In the data rows, zero lies at 7.5, halfway between 7 and 8.
Two rows play each game, the first against the second. How much does the first row win by? 10 is about a draw, 20 a big win and 0 a big loss. Wins can go round in a circle: one row can beat a second, the second a third and the third the first. Each row has two weighted sums of its numbers, A and B, taken from their middle values. A row wins by its A times the other's B, less its B times the other's A.
[4, 7, 9, 10, 9, 8, 7, 8, 9, 6]
[7, 7, 9, 12, 8, 9, 8, 6, 6, 6] >> 17
[7, 5, 12, 13, 8, 10, 5, 6, 11, 10]
[4, 7, 4, 8, 5, 6, 3, 10, 8, 8] >> 10
[8, 9, 9, 6, 8, 8, 10, 4, 8, 7]
[7, 7, 4, 8, 9, 3, 4, 12, 6, 8] >> 10
[6, 5, 11, 10, 3, 8, 7, 10, 11, 8]
[4, 12, 8, 8, 10, 12, 13, 5, 8, 7] >> 10
[8, 6, 3, 5, 11, 3, 4, 8, 5, 8]
[7, 5, 11, 6, 10, 3, 9, 7, 8, 9] >> 9
[6, 4, 3, 4, 9, 5, 2, 8, 3, 11]
[5, 5, 4, 10, 5, 6, 5, 11, 5, 6] >> 6
[8, 7, 11, 10, 0, 8, 2, 11, 9, 10]
[11, 8, 9, 4, 6, 6, 3, 10, 5, 7] >> 10
[9, 6, 5, 7, 9, 5, 5, 8, 7, 10]
[6, 9, 10, 9, 8, 9, 8, 11, 2, 4] >> 9
[8, 8, 6, 7, 7, 12, 11, 5, 7, 7]
[5, 7, 7, 12, 7, 8, 7, 8, 8, 8] >> 7
[10, 7, 6, 12, 4, 7, 5, 7, 7, 9]
[4, 11, 9, 7, 7, 12, 12, 3, 7, 9] >> 13
[5, 10, 6, 12, 6, 5, 6, 8, 7, 10]
[7, 7, 4, 8, 9, 5, 2, 8, 5, 8] >> 10
[11, 9, 5, 5, 5, 11, 7, 3, 11, 6]
[9, 9, 8, 6, 7, 9, 9, 4, 9, 7] >> 10
[11, 6, 6, 4, 5, 9, 5, 4, 12, 4]
[7, 9, 10, 11, 6, 7, 8, 7, 10, 7] >> 7
[6, 7, 7, 10, 8, 6, 5, 9, 9, 8]
[6, 11, 6, 6, 9, 11, 11, 3, 10, 7] >> 7
[5, 6, 11, 10, 11, 8, 8, 7, 4, 6]
[7, 6, 2, 8, 9, 7, 4, 10, 6, 9] >> 12
[7, 7, 4, 8, 9, 6, 5, 8, 5, 9]
[9, 7, 7, 4, 6, 11, 5, 2, 13, 7] >> 10
[6, 10, 8, 4, 9, 8, 12, 5, 8, 8]
[8, 4, 11, 8, 10, 9, 7, 9, 4, 3] >> 14
[8, 7, 8, 4, 6, 7, 9, 9, 4, 11]
[8, 8, 7, 8, 1, 7, 4, 15, 7, 10] >> 12
[7, 7, 5, 4, 10, 7, 11, 10, 3, 9]
[7, 10, 8, 11, 3, 5, 5, 10, 7, 9] >> 9
[6, 5, 11, 11, 4, 8, 5, 8, 9, 10]
[6, 4, 6, 6, 10, 4, 7, 10, 4, 9] >> 11
[11, 5, 11, 10, 15, 6, 9, 9, 3, 6]
[9, 9, 7, 4, 10, 12, 9, 2, 12, 7] >> 6
[6, 8, 12, 10, 4, 6, 6, 7, 8, 8]
[6, 9, 4, 6, 8, 9, 11, 6, 10, 8] >> 10
[10, 5, 12, 12, 15, 7, 7, 5, 9, 7]
[7, 8, 3, 1, 6, 12, 6, 3, 12, 6] >> 6
[3, 8, 8, 8, 5, 6, 5, 10, 6, 7]
[7, 9, 8, 9, 7, 6, 7, 10, 8, 5] >> 10
[9, 9, 9, 4, 6, 8, 8, 4, 9, 7]
[4, 10, 5, 11, 10, 9, 7, 8, 7, 8] >> 11
[8, 8, 11, 10, 4, 6, 7, 9, 7, 10]
[5, 11, 9, 8, 10, 10, 10, 3, 9, 11] >> 10
[8, 5, 1, 6, 10, 6, 5, 10, 4, 8]
[9, 6, 8, 6, 8, 8, 7, 4, 9, 7] >> 8
[8, 8, 9, 9, 6, 6, 5, 7, 8, 11]
[6, 3, 0, 6, 10, 4, 2, 10, 5, 8] >> 11
[6, 8, 12, 8, 9, 5, 9, 10, 7, 7]
[8, 5, 8, 6, 6, 6, 3, 13, 5, 12] >> 4
[9, 6, 7, 8, 7, 5, 7, 10, 7, 8]
[6, 7, 11, 14, 12, 8, 5, 5, 12, 10] >> 6
[7, 7, 11, 6, 7, 5, 9, 7, 7, 7]
[5, 5, 2, 8, 4, 5, 4, 12, 5, 7] >> 12
[12, 7, 11, 6, 7, 13, 6, 5, 10, 13]
[5, 2, 11, 3, 12, 6, 8, 8, 8, 5] >> 17
[9, 11, 8, 4, 7, 4, 2, 10, 7, 9]
[10, 11, 7, 5, 8, 8, 10, 4, 8, 9] >> 5
[7, 7, 7, 7, 7, 13, 7, 2, 11, 5]
[6, 4, 7, 6, 9, 4, 8, 9, 5, 7] >> 11
[7, 10, 7, 7, 8, 9, 12, 5, 8, 8]
[8, 10, 7, 7, 8, 9, 10, 4, 8, 8] >> 10
[10, 11, 9, 5, 8, 9, 8, 6, 8, 9]
[9, 8, 3, 7, 7, 12, 9, 4, 13, 6] >> 5
[9, 10, 8, 7, 9, 9, 11, 6, 7, 8]
[13, 10, 6, 2, 6, 4, 7, 7, 14, 6] >> 10
[10, 8, 6, 6, 6, 9, 7, 5, 11, 7]
[7, 4, 1, 6, 9, 6, 4, 12, 7, 9] >> 11
[7, 12, 5, 6, 6, 8, 12, 5, 7, 8]
[7, 8, 9, 7, 5, 6, 9, 9, 7, 5] >> 10
[6, 11, 7, 7, 7, 11, 12, 5, 12, 5]
[2, 7, 8, 10, 7, 6, 11, 10, 8, 5] >> 13
[7, 7, 5, 7, 9, 11, 7, 6, 10, 6]
[9, 8, 8, 3, 9, 9, 8, 6, 9, 7] >> 10
[7, 12, 9, 12, 2, 12, 3, 9, 8, 5]
[5, 11, 7, 7, 12, 13, 9, 4, 10, 8] >> 1
[6, 9, 6, 12, 7, 11, 2, 9, 6, 4]
[8, 6, 3, 7, 9, 3, 5, 11, 3, 9] >> 15
[2, 3, 8, 4, 10, 3, 10, 10, 3, 5]
[8, 4, 10, 11, 9, 9, 6, 10, 9, 7] >> 10
[6, 6, 7, 9, 8, 5, 9, 8, 7, 6]
[4, 5, 9, 9, 9, 8, 5, 9, 7, 8] >> 6
[9, 10, 7, 9, 7, 10, 8, 5, 10, 9]
[15, 10, 11, 4, 4, 11, 7, 7, 9, 8] >> 10
[5, 5, 12, 7, 10, 8, 11, 11, 4, 7]
[3, 8, 6, 7, 9, 10, 14, 4, 8, 7] >> 9
[5, 9, 8, 11, 3, 6, 5, 11, 6, 8]
[7, 5, 7, 7, 8, 5, 7, 10, 5, 6] >> 11
[4, 3, 10, 6, 11, 5, 9, 10, 7, 8]
[4, 3, 8, 6, 10, 7, 7, 7, 4, 6] >> 12
[13, 10, 8, 3, 4, 6, 7, 11, 3, 12]
[7, 10, 9, 5, 9, 6, 10, 4, 8, 8] >> 16
[12, 9, 5, 4, 4, 6, 9, 5, 10, 7]
[11, 9, 11, 7, 5, 8, 9, 4, 10, 10] >> 11
[10, 9, 9, 4, 8, 6, 9, 7, 9, 8]
[6, 8, 6, 9, 8, 6, 6, 13, 5, 9] >> 11
[12, 8, 12, 3, 6, 8, 8, 9, 5, 11]
[5, 6, 6, 10, 4, 7, 3, 10, 6, 9] >> 5
[3, 2, 11, 10, 7, 9, 7, 8, 6, 8]
[9, 9, 10, 9, 5, 15, 10, 10, 7, 9] >> 14
[9, 6, 8, 6, 6, 5, 2, 11, 7, 10]
[5, 5, 9, 9, 6, 7, 10, 8, 8, 8] >> 9
[7, 7, 3, 9, 8, 5, 4, 11, 5, 8]
[7, 8, 7, 6, 6, 10, 12, 7, 7, 7] >> 12
[11, 9, 7, 4, 6, 8, 8, 6, 12, 6]
[7, 6, 1, 7, 8, 6, 1, 7, 6, 8] >> 8
[8, 8, 4, 9, 5, 5, 7, 8, 5, 10]
[6, 5, 4, 7, 10, 6, 5, 9, 5, 9] >> 10
[8, 6, 7, 9, 9, 5, 7, 9, 7, 5]
[10, 8, 8, 4, 8, 8, 8, 4, 9, 8] >> 11
[6, 7, 9, 10, 9, 7, 9, 10, 7, 7]
[7, 6, 7, 10, 8, 4, 6, 10, 4, 9] >> 12
[8, 8, 6, 9, 7, 6, 5, 7, 8, 8]
[11, 6, 6, 6, 9, 2, 5, 7, 5, 9] >> 12
[10, 7, 9, 4, 8, 9, 7, 6, 10, 8]
[7, 6, 4, 6, 7, 5, 3, 10, 6, 11] >> 8
[4, 7, 6, 8, 6, 5, 4, 13, 5, 8]
[10, 9, 7, 5, 7, 10, 7, 5, 12, 8] >> 8
[5, 6, 12, 13, 10, 8, 6, 7, 14, 11]
[7, 6, 7, 6, 8, 6, 7, 9, 11, 8] >> 7
[8, 10, 8, 2, 6, 7, 9, 9, 3, 10]
[9, 8, 6, 6, 8, 2, 6, 9, 5, 9] >> 8
[9, 11, 7, 8, 8, 8, 9, 7, 9, 7]
[11, 10, 9, 7, 7, 8, 7, 4, 10, 9] >> 10
[11, 3, 11, 11, 10, 8, 5, 8, 6, 5]
[8, 9, 7, 10, 8, 5, 6, 7, 5, 8] >> 9
[10, 8, 7, 4, 6, 10, 7, 5, 12, 6]
[8, 7, 8, 8, 8, 4, 6, 8, 8, 10] >> 10
[11, 5, 10, 12, 12, 8, 6, 3, 10, 7]
[11, 8, 2, 8, 9, 4, 4, 7, 7, 10] >> 17
[11, 5, 9, 11, 9, 8, 8, 6, 11, 7]
[8, 9, 7, 8, 6, 9, 10, 4, 10, 8] >> 12
[6, 4, 9, 7, 8, 5, 9, 11, 6, 8]
[3, 6, 4, 8, 11, 5, 6, 12, 4, 8] >> 10
[4, 8, 7, 7, 6, 12, 11, 7, 9, 8]
[6, 6, 9, 8, 8, 5, 9, 10, 7, 8] >> 10
[5, 10, 7, 4, 9, 12, 10, 6, 9, 8]
[6, 5, 9, 8, 8, 8, 5, 8, 9, 8] >> 14
[10, 6, 7, 3, 10, 8, 11, 5, 11, 7]
[10, 5, 10, 5, 12, 5, 6, 7, 5, 5] >> 11
[8, 10, 13, 11, 7, 10, 5, 9, 6, 7]
[6, 7, 11, 9, 7, 10, 6, 9, 2, 4] >> 15
[6, 6, 10, 6, 7, 4, 11, 8, 6, 8]
[7, 8, 6, 5, 9, 11, 10, 6, 9, 4] >> 11
[5, 8, 8, 11, 5, 6, 5, 12, 6, 7]
[3, 7, 6, 10, 2, 8, 3, 12, 6, 8] >> 11
[13, 13, 3, 5, 4, 3, 7, 9, 8, 7]
[8, 8, 4, 7, 13, 5, 5, 7, 3, 8] >> 10
[4, 3, 8, 6, 10, 5, 9, 10, 6, 8]
[11, 9, 8, 4, 2, 8, 11, 8, 4, 6] >> 10
